[[-2.30 +2.50 +0.94 +1.16 -0.48 -0.65 +0.33 -0.11 +0.02 -2.08 +1.75 -1.15
  +2.43]
 [-0.67 +1.06 +0.88 +0.51 -0.27 -0.35 +0.55 -0.10 +0.08 -0.70 +0.80 -0.65
  +1.30]
 [-5.79 +1.35 -1.10 +1.54 +0.05 +0.10 -4.86 +0.47 -0.66 -3.24 +0.64 +0.10
  +0.34]
 [+0.62 -0.81 -0.79 -0.45 +0.29 +0.46 -0.53 +0.17 -0.01 +0.55 -0.60 +0.69
  -1.22]
 [+0.15 +1.66 +1.70 -0.80 -1.02 -1.52 +4.21 -0.70 +0.36 -0.37 +1.72 -2.36
  +3.90]
 [+2.23 -2.91 -0.86 -0.93 +0.71 +0.93 -0.49 +0.18 +0.03 +2.07 -2.24 +1.68
  -3.38]
 [-0.80 +0.51 -0.65 +0.86 +0.02 +0.00 -0.66 +0.10 -0.07 -0.58 +0.32 +0.01
  +0.26]
 [+1.94 +0.58 +1.63 -1.13 -0.50 -0.73 +4.26 -0.59 +0.43 +0.71 +0.65 -1.11
  +1.71]
 [-1.31 +0.80 -0.59 +1.05 -0.09 -0.10 -0.72 +0.08 -0.04 -0.92 +0.51 -0.16
  +0.56]
 [+2.53 -0.50 +1.01 -1.10 -0.07 -0.11 +1.36 -0.14 +0.25 +1.51 -0.13 -0.14
  +0.13]] out +1.94

[[+4.08 -4.51 +4.63 -3.01 +5.13 +3.17]
 [+3.52 -4.06 +4.58 -2.15 +2.21 +4.34]
 [+2.63 -3.16 +3.44 -4.80 +3.73 +2.77]
 [+3.57 -2.48 +4.51 -2.96 +3.33 +4.59]
 [+4.30 -2.66 +5.82 -2.86 +3.55 +5.26]
 [+3.46 -2.30 +3.29 -3.28 +3.74 +3.35]
 [+2.83 -1.31 +4.59 -4.08 +3.19 +2.01]
 [+4.22 -3.14 +3.38 -4.28 +3.05 +2.89]
 [+4.83 -2.79 +5.15 -3.48 +2.63 +1.79]
 [+4.17 -3.10 +3.92 -2.85 +3.62 +3.71]
 [+3.41 -2.17 +4.16 -2.09 +1.69 +3.28]
 [+3.04 -2.59 +3.94 -2.62 +3.24 +4.06]] out +4.17

[[+0.83 -0.27 -1.64 -1.83 +0.18 -1.55 -1.80]
 [-0.22 -0.75 +0.74 +0.16 +0.10 +0.06 +1.69]
 [-3.28 +0.14 +1.82 +4.36 +2.37 +1.87 -0.63]
 [-1.75 +0.16 +1.39 -0.64 +0.41 +1.17 +2.39]
 [+1.92 +0.39 -0.38 -1.82 -1.95 -0.22 +1.16]
 [-3.37 +1.11 +2.34 +2.44 +1.29 +2.78 +1.20]
 [-0.17 +0.05 +0.55 +0.34 -0.18 +0.48 +0.85]
 [+5.67 -0.60 -3.28 -5.70 -3.51 -3.44 -0.19]
 [-4.14 +0.06 +2.52 +4.34 +2.69 +2.36 +0.45]
 [+1.09 -1.77 -1.12 -1.45 +0.41 -2.16 -0.13]] out +5.67

[[+2.39 -2.20 +2.01 +5.17 -0.97 +2.16 -1.71 +2.55 -0.28 -1.30]
 [+2.90 -0.94 +2.43 +5.88 -2.54 +2.60 -0.86 +2.10 -0.20 -0.27]
 [-1.80 -2.87 -1.52 -1.37 +2.25 -1.57 -2.05 -0.89 -0.51 -2.18]
 [+1.26 +0.90 +1.05 +3.17 -3.40 +1.12 +0.45 -0.79 -0.20 +1.06]
 [+0.85 -2.96 +0.71 +2.81 +0.73 +0.80 -2.19 +1.66 -0.39 -2.03]
 [-2.46 -2.63 -2.08 -2.42 +2.41 -2.16 -1.87 -1.68 -0.53 -2.05]] out +1.26

[[+1.38 +4.80 -2.37 -1.16 -0.55 +3.51 +2.01 -3.45 +2.15]
 [-0.03 +0.73 -1.41 +2.88 +1.48 +2.43 +0.20 -2.11 +2.17]
 [+0.07 -2.04 -3.52 +2.20 +1.26 +3.56 +0.36 -5.46 -0.68]
 [+0.23 +1.39 +0.53 +2.13 +2.11 -1.02 -0.45 -0.45 +1.15]
 [-0.43 +2.83 +2.26 -0.57 -5.73 +6.21 -5.11 -0.30 -1.14]] out +0.07

[[+2.33 -4.19 -2.13 -1.13 +1.88 -0.11 -1.23]
 [-2.14 +2.06 +3.04 +0.55 -1.60 -0.28 +0.34]
 [-0.54 -2.90 +5.90 +0.95 +1.32 +0.47 +0.87]
 [-4.55 +1.39 +1.34 -1.55 -1.49 +3.25 -1.48]
 [+0.95 -1.41 +0.29 +1.20 -2.17 +3.40 +1.55]] out -0.54

[[+6.30 -2.48 -1.75 -1.97 +6.19 -3.51 +2.43 +0.49 -2.25 -3.74 -0.19]
 [+1.57 +2.14 +0.12 +0.20 +1.47 +2.38 +0.47 -1.14 +1.17 +2.49 -0.18]
 [-2.30 -2.68 -0.16 -0.64 -2.15 -2.68 -1.23 +1.65 -1.67 -2.68 +0.89]
 [+1.16 -4.15 +0.32 -0.47 +1.00 -3.00 -0.39 -0.44 -2.15 -2.68 +2.36]
 [-4.09 -1.37 +2.65 +2.51 -3.88 -0.02 -2.11 +1.12 +0.95 +0.23 +2.16]
 [-4.80 +0.02 +1.35 +1.71 -4.91 +1.51 -3.22 -1.72 +0.92 +1.92 +0.57]] out +1.16

[[+2.63 -0.16 +0.86 -2.03 -0.71 -0.97 +2.39 -2.49 +1.47 -0.02 -0.18 +0.70]
 [-2.25 -0.14 -0.98 +1.53 +1.40 +0.31 -2.23 +2.59 -1.49 +0.39 +0.11 -0.34]
 [-0.88 +0.29 -0.35 -0.41 +5.14 -3.32 -4.53 +2.18 -1.74 +3.27 -1.13 +1.04]
 [-0.28 -0.32 -0.04 +0.98 -3.36 +2.47 +2.27 -0.53 +0.16 -2.02 +0.51 -1.02]
 [+0.69 +0.93 +1.26 -0.09 -0.67 +0.68 -0.07 -1.13 +1.57 -0.07 +0.97 +0.16]
 [-1.95 -0.76 -1.03 +0.92 +2.44 -0.97 -2.67 +2.95 -2.44 +1.38 -0.57 -0.01]
 [+0.97 -0.36 -0.21 -0.82 +0.32 -0.46 +1.37 -0.38 +0.62 -0.11 +0.21 +0.53]
 [-0.21 -1.57 -1.57 -1.28 +4.82 -3.82 -1.87 +2.47 -2.42 +2.59 -1.52 +1.24]
 [-1.38 -0.95 -0.97 +0.92 +0.21 +0.25 -0.46 +1.86 -1.84 +0.01 -0.36 -0.44]
 [-0.08 -0.78 -0.87 -0.30 -0.25 -0.24 +0.98 +0.02 -0.35 -0.63 -0.49
  -0.16]] out -0.21
---
array([[-1.72, +2.31, -0.50, -2.14, +1.78],
       [+0.91, +5.98, +0.00, +4.35, +1.15],
       [+0.44, +3.26, -0.42, +0.00, +0.47]]) yields +0.44

array([[+1.19, -0.35, -1.70, -1.82, -3.51, +5.97, +3.60],
       [+0.30, -0.95, -0.70, +4.74, +2.74, -1.16, -2.40],
       [+2.27, +0.06, -2.15, -1.23, -2.09, +5.19, +2.01]]) yields +2.27

array([[+0.63, +1.56, -0.39, -0.29, -0.04, +2.38, +0.73],
       [-2.78, -1.33, +3.51, -5.96, -1.37, -3.63, -1.27],
       [+1.09, -0.74, -2.30, +4.47, +0.95, -0.22, +0.07]]) yields +1.09

array([[+3.12, +3.53, -3.61, -2.33],
       [+2.11, +3.64, +1.94, -2.47],
       [+5.16, +2.87, -3.84, -3.32]]) yields +5.16

array([[+3.84, -5.00, +1.60, -4.56],
       [+1.71, -4.63, -2.28, +4.55],
       [-4.57, +3.35, -4.50, +5.05]]) yields -4.57

array([[+2.21, -5.35, +1.58, +1.27, +6.14, -0.81],
       [-2.23, -6.14, -1.50, -0.76, -0.37, -1.44],
       [-1.90, -3.29, +0.44, -1.61, +3.44, +0.94]]) yields -1.90

array([[-0.59, -5.30, -2.73, -3.37],
       [-1.65, -1.82, -0.93, -1.34],
       [+0.45, -1.88, -0.10, -4.64]]) yields +0.45

array([[+2.40, +6.24, +1.87, +0.44, -2.74],
       [+0.41, +3.31, +1.87, +3.23, +1.01],
       [+0.41, +3.31, +1.87, +3.38, +2.75]]) yields +0.41
---
14	29	4	71	84	15	18 -> 71
911	-91	-455	320	-560	733	-337 -> 320
55	92	51	7	84	93	45 -> 7
26	-15	2	11	-41	-28	-22 -> 11
-6	19	18	41	-38	15	-7 -> 41
-19	-4	28	-49	-8	2	0 -> -49
